K: 22 -42 -13 4 -57 79 -33 -75 36 -11
Y: -38 -5 -23 -7 14 -71 63 -33 82 -10
U: 7 11 -12 -7 14 -72 -8 -104 32 25
Z: 23 -42 -28 -4 47 -7 6 -105 32 57
tail: -7 14 -72
-8 -104 32 25
tail: -104 32
25
tail: 22 -42
-13 4 -57 79 -33 -75 36 -11
tail: -71 63 -33
82 -10
tail: -38 -5 -23 -7
14 -71 63 -33 82 -10

D: 4 -56 -34 21 34 12 -35 56 -14 -11 25 0 -31 -35 47 -17 5 -24 12 -1
E: 3 -19 -88 -25 30 12 -36 57 -6 18 -21 58 -5 -16 -14 -26 1 14 4 -20
R: -8 10 6 9 34 12 -36 56 18 -22 -26 -43 16 -60 -9 14 -53 19 48 -11
B: -13 6 -32 -58 -2 34 58 22 -6 17 -21 58 12 13 10 -46 6 -7 -18 14
N: -9 17 22 -53 -18 46 40 13 43 -16 -8 21 62 -39 28 -7 24 -6 7 -9
V: -14 32 18 23 -42 27 15 42 5 8 -26 -28 -11 22 -32 -4 -59 -54 -33 -6
tail: -6 17 -21 58
12 13 10 -46 6 -7 -18 14
tail: 21 62
-39 28 -7 24 -6 7 -9
tail: 34 12 -35 56
-14 -11 25 0 -31 -35 47 -17 5 -24 12 -1
tail: -88 -25
30 12 -36 57 -6 18 -21 58 -5 -16 -14 -26 1 14 4 -20
tail: 12 -36 56
18 -22 -26 -43 16 -60 -9 14 -53 19 48 -11

Kam: -27 35 -8 -40 -15 7 18 -15 -34 -52 0 -18 27 -8 39 -27 94 -17 -24 74 53
 -93 67 50 5 3 -21 4
lerof: 16 -33 2 -30 6 22 -5 -35 -44 22 8 6 16 1 3 -10 56 -39 -21 -23 3 -15 23
 33 -6 -19 -6 -5
rata: 20 23 1 31 -14 12 -27 84 -77 22 9 6 16 -22 -23 -25 35 -34 10 5 3 -16 23
 -13 -7 3 9 20
Bezo: -1 0 14 -4 21 -33 3 -13 57 -29 -9 -13 8 1 -1 48 -76 -27 43 47 -5 -13 19
 -13 -6 3 9 -22
punu: 16 -2 -13 61 42 19 -15 -25 -26 20 12 -22 -10 29 -25 6 -7 -1 -25 45 24 25
 -10 9 -54 -9 12 -26
Posa: -25 11 -16 58 15 22 -4 2 9 38 -9 6 38 -28 -11 9 -22 -29 -18 9 12 25 -11
 38 24 -17 -30 28
tail: 3 -16 23 -13
-7 3 9 20
tail: 22 -4
2 9 38 -9 6 38 -28 -11 9 -22 -29 -18 9 12 25 -11 38 24 -17 -30 28
tail: 25 -10
9 -54 -9 12 -26
tail: -13 -6 3 9
-22
tail: 22 9 6 16
-22 -23 -25 35 -34 10 5 3 -16 23 -13 -7 3 9 20

Gifo: 98 68 81 77
namu: 72 72 81 64
lal: 85 64 77 82
likul: 95 74 66 63
Pevep: 68 73 67 58
zukud: 99 88 92 77
bub: 69 68 82 77
tail: 68 73 67
58
tail: 68 81
77
tail: 72 72
81 64
tail: 68 82
77

Depa: -25 -55 -49 -82 24 64 -38 20 40 -1 -8 28 -14 -35 -64 78 -81
zalu: 53 -76 75 87 -38 38 84 5 -26 50 40 -4 85 -89 92 -67 -89
fudid: 39 -48 5 -37 -4 81 54 75 -62 -42 27 18 67 -39 -2 -24 86
dep: 64 -22 77 87 -78 -85 -41 -36 37 72 46 53 -20 -6 10 94 48
pinon: -82 8 91 -47 16 -22 35 77 33 -40 -20 -41 52 41 84 54 -92
dimed: 3 59 5 -37 -3 81 54 38 -21 65 -28 52 -5 80 41 -78 41
lidul: -85 29 -39 19 35 39 84 20 39 -59 -76 -77 55 58 -91 18 -12
tail: 5 -37 -3 81 54
38 -21 65 -28 52 -5 80 41 -78 41
tail: 20 39 -59 -76
-77 55 58 -91 18 -12
tail: 10 94
48
tail: 39 84
20 39 -59 -76 -77 55 58 -91 18 -12
tail: 20 39
-59 -76 -77 55 58 -91 18 -12

gepe: -7 -19 -12 -18 -10 -13 12 -9 -19 -18 -20 -8 -19 -5 -11 -18 -18 -15 -18
 -15 -16 -6 -19 -8 -21 -10 -18 -7 -12 -12 -9 -26 -9 -5 -13 -11 -7 -12
 -19 -19 -9 -5 -17 -15 -71 -7
dupu: -4 -24 -3 -28 -3 -1 27 -3 -22 -26 -23 -4 -24 -4 -4 -27 -27 -2 -25 -3 -26
 -4 -25 -5 -21 -4 -27 -2 -4 -5 -4 -28 -4 -5 -1 -5 -4 -3 -26 -25 -3 -3
 -26 -4 -30 -3
Vozeg: 57 -52 56 -53 56 55 8 57 -52 -53 -52 57 -51 57 57 -54 -51 56 -52 56 -52
 57 -52 57 -52 56 -51 56 57 57 57 -44 20 57 55 57 57 56 -52 -52 56 56
 -52 57 6 56
Bunom: -38 5 -41 5 -40 -41 -3 -39 6 6 5 -39 6 -37 -41 5 4 -43 5 -44 6 -38 5 -39
 6 -40 4 -38 -42 -42 -40 4 -42 -38 -41 -42 -38 -41 4 5 -39 -37 6 -44 -66
 -38
latid: 44 -35 48 -40 46 50 70 46 -34 -38 -33 45 -36 42 47 -39 -38 50 -37 50 -37
 43 -37 44 -32 46 -38 45 47 47 46 -40 47 41 50 46 44 48 -37 -36 46 43
 -37 49 37 44
zovud: 21 -40 20 -43 21 21 27 -2 -40 -41 -40 21 -41 21 -41 4 4 20 -41 19 -41 21
 -41 20 -39 20 -42 21 20 20 21 -43 20 20 21 20 21 20 -41 -41 21 21 -41
 19 -33 21
zisad: -2 -12 -5 -11 -4 -7 -5 -3 -12 -11 -13 -3 -11 -1 -5 -11 -11 -7 -11 -7 -10
 -2 -11 -3 -13 -4 -11 -3 -5 -5 -4 -11 -5 -1 -6 -5 -2 -5 -12 -12 -4 -1
 -10 -7 -30 -3
Dufi: 10 -59 8 -64 21 21 45 -3 -22 -26 -23 -3 -59 12 7 -63 -61 6 -60 5 -59 10
 -61 9 -56 8 -62 12 6 5 9 -63 6 10 10 5 10 8 -62 -60 10 12 -60 4 -104 11
kif: -26 2 -30 4 -29 -32 -24 -28 2 3 1 -27 2 -25 -29 4 2 -32 2 -33 4 -25 2
 -27 1 -29 3 -27 -30 -30 -28 4 -29 -25 -31 -29 -26 -30 2 2 -28 -25 3 -32
 -58 -26
gelud: -6 -25 -9 -26 -8 -9 14 -7 -25 -25 -25 -7 -25 -5 -9 -26 -25 -11 -25 -11
 -25 -6 -26 -7 -25 -8 -25 -6 -10 -10 -8 -26 -10 -6 -9 -10 -7 -9 -26 -26
 -7 -5 -25 -11 -66 -6
tail: -41 5 4
-43 5 -44 6 -38 5 -39 6 -40 4 -38 -42 -42 -40 4 -42 -38 -41 -42 -38 -41
 4 5 -39 -37 6 -44 -66 -38
tail: -43 20
20 21 20 21 20 -41 -41 21 21 -41 19 -33 21
tail: 21 21 27
-2 -40 -41 -40 21 -41 21 -41 4 4 20 -41 19 -41 21 -41 20 -39 20 -42 21
 20 20 21 -43 20 20 21 20 21 20 -41 -41 21 21 -41 19 -33 21
tail: -26 -10
-6 -9 -10 -7 -9 -26 -26 -7 -5 -25 -11 -66 -6
tail: -3 -22 -26 -23 -4
-24 -4 -4 -27 -27 -2 -25 -3 -26 -4 -25 -5 -21 -4 -27 -2 -4 -5 -4 -28 -4
 -5 -1 -5 -4 -3 -26 -25 -3 -3 -26 -4 -30 -3
tail: 27 -3
-22 -26 -23 -4 -24 -4 -4 -27 -27 -2 -25 -3 -26 -4 -25 -5 -21 -4 -27 -2
 -4 -5 -4 -28 -4 -5 -1 -5 -4 -3 -26 -25 -3 -3 -26 -4 -30 -3

muke: 62 88 99 90 64 27 -16 -55 -85 -97 -92 -71 -35 6 47 79 97 96 77 45 3 -38
 -72 -94 -97 -83 -53 -13 29 66 91 98 87 61 24 -20 -58 -86 -99 -93 -68
 -32 9 50 82 96 94 75 41 -1 -43
dek: 51 57 61 65 64 64 62 57 51 43 33 23 13 1 -10 -22 -32 -41 -50 -56 -61 -64
 -65 -64 -63 -56 -50 -43 -34 -24 -12 -1 10 21 31 40 49 55 61 64 67 64 62
 58 52 44 34 24 14 3 -10
sedo: 59 54 45 32 17 1 -14 -30 -44 -53 -59 -60 -58 -52 -42 -27 -11 4 19 34 46
 55 61 61 58 49 37 24 7 -7 -24 -38 -49 -57 -61 -60 -55 -47 -33 -19 -3 12
 29 41 52 20 4 -12 -26 -39 -49
rav: 59 54 45 32 17 1 -14 -30 -44 -53 -59 -60 -58 -52 -42 -27 -11 4 19 34 46
 55 61 61 58 49 37 24 7 -7 -24 -38 -49 -57 -61 -60 -55 -47 -33 -19 -3 12
 29 41 52 58 61 59 53 43 30
Duv: 65 52 36 20 -1 -19 -37 -52 -64 -75 -82 -85 -81 -75 -64 -52 -35 -17 1 20
 38 54 66 75 81 84 81 75 63 50 33 15 -4 -21 -40 -55 -67 -78 -82 -84 -79
 -72 -61 -47 -31 -13 6 24 41 57 69
bisuf: -13 -5 3 10 15 24 30 33 39 42 44 45 46 43 43 38 34 29 22 17 10 2 -5 -13
 -20 -27 -32 -36 -40 -43 -44 -45 -44 -42 -41 -37 -32 -27 -20 -14 -7 0 8
 15 22 28 34 38 42 44 45
Debe: -10 13 35 52 63 64 54 40 18 -6 -27 -48 -59 -64 -59 -45 -26 -3 21 42 56
 64 62 50 33 11 -13 -34 -52 -61 -63 -56 -40 -20 4 26 47 60 63 59 46 27
 83 85 81 70 -65 -62 -51 -33 -11
fined: -10 -32 -49 -54 -52 -38 -17 7 30 47 54 52 39 20 -4 -27 -45 -55 -54 -43
 -24 0 23 42 53 54 44 26 4 -20 -40 -53 -54 -46 -30 -8 17 37 51 55 48 32
 10 -13 -35 -50 -55 -51 -35 -14 11
Bapi: 4 -1 -6 -12 -17 -23 -29 -34 -38 -44 -48 -52 -57 -59 -63 -66 -68 -71 -73
 -73 -72 -73 -74 -73 -72 -70 -69 -66 -64 -61 -57 -53 -49 -45 -39 -33 -30
 -25 -18 -13 -6 -2 4 10 16 21 28 32 38 42 47
Simo: 8 -14 -35 -54 -68 -79 -84 -85 -79 -66 -51 -33 -11 12 33 51 68 79 84 84
 80 68 53 34 13 -10 -31 -50 -66 -78 -83 -85 -80 -71 -55 -36 -15 5 29 47
 64 76 83 85 81 71 58 39 17 -4 -25
kuzim: 43 30 17 0 -16 -31 -42 -52 -59 -62 -61 -54 -47 -36 -20 -6 9 24 39 49 58
 61 62 58 51 39 27 11 -3 -20 -33 -46 -54 -60 -62 -60 -54 -45 -33 -17 -2
 13 29 41 52 60 62 61 57 47 37
fafug: 21 29 36 38 36 30 22 10 -3 -14 -26 -33 -37 -38 -34 -27 -17 -5 7 20 28 35
 37 37 31 23 11 0 -13 -24 -33 -37 -38 -35 -27 -18 -6 5 17 28 34 39 38 32
 24 13 4 -13 -23 -32 -38
tail: 83 85 81 71
58 39 17 -4 -25
tail: -5 3 10
15 24 30 33 39 42 44 45 46 43 43 38 34 29 22 17 10 2 -5 -13 -20 -27 -32
 -36 -40 -43 -44 -45 -44 -42 -41 -37 -32 -27 -20 -14 -7 0 8 15 22 28 34
 38 42 44 45
tail: 4 -12
-26 -39 -49

fulut: -36 -18 -62 -92 15 3 29 -47 5 -13 -75 32 12 -23 -36 -28 -17 2 -52 -61
Nobo: -8 39 -59 24 20 -25 34 15 -15 -8 8 33 12 -3 -6 -30 1 23 -14 3
Piz: -28 -5 13 -12 -40 16 18 -9 20 20 -53 48 13 -3 -10 -33 -7 -33 -61 13
tail: 33 12
-3 -6 -30 1 23 -14 3
tail: 12 -3
-6 -30 1 23 -14 3
tail: 8 33 12 -3
-6 -30 1 23 -14 3
tail: 13 -3 -10
-33 -7 -33 -61 13

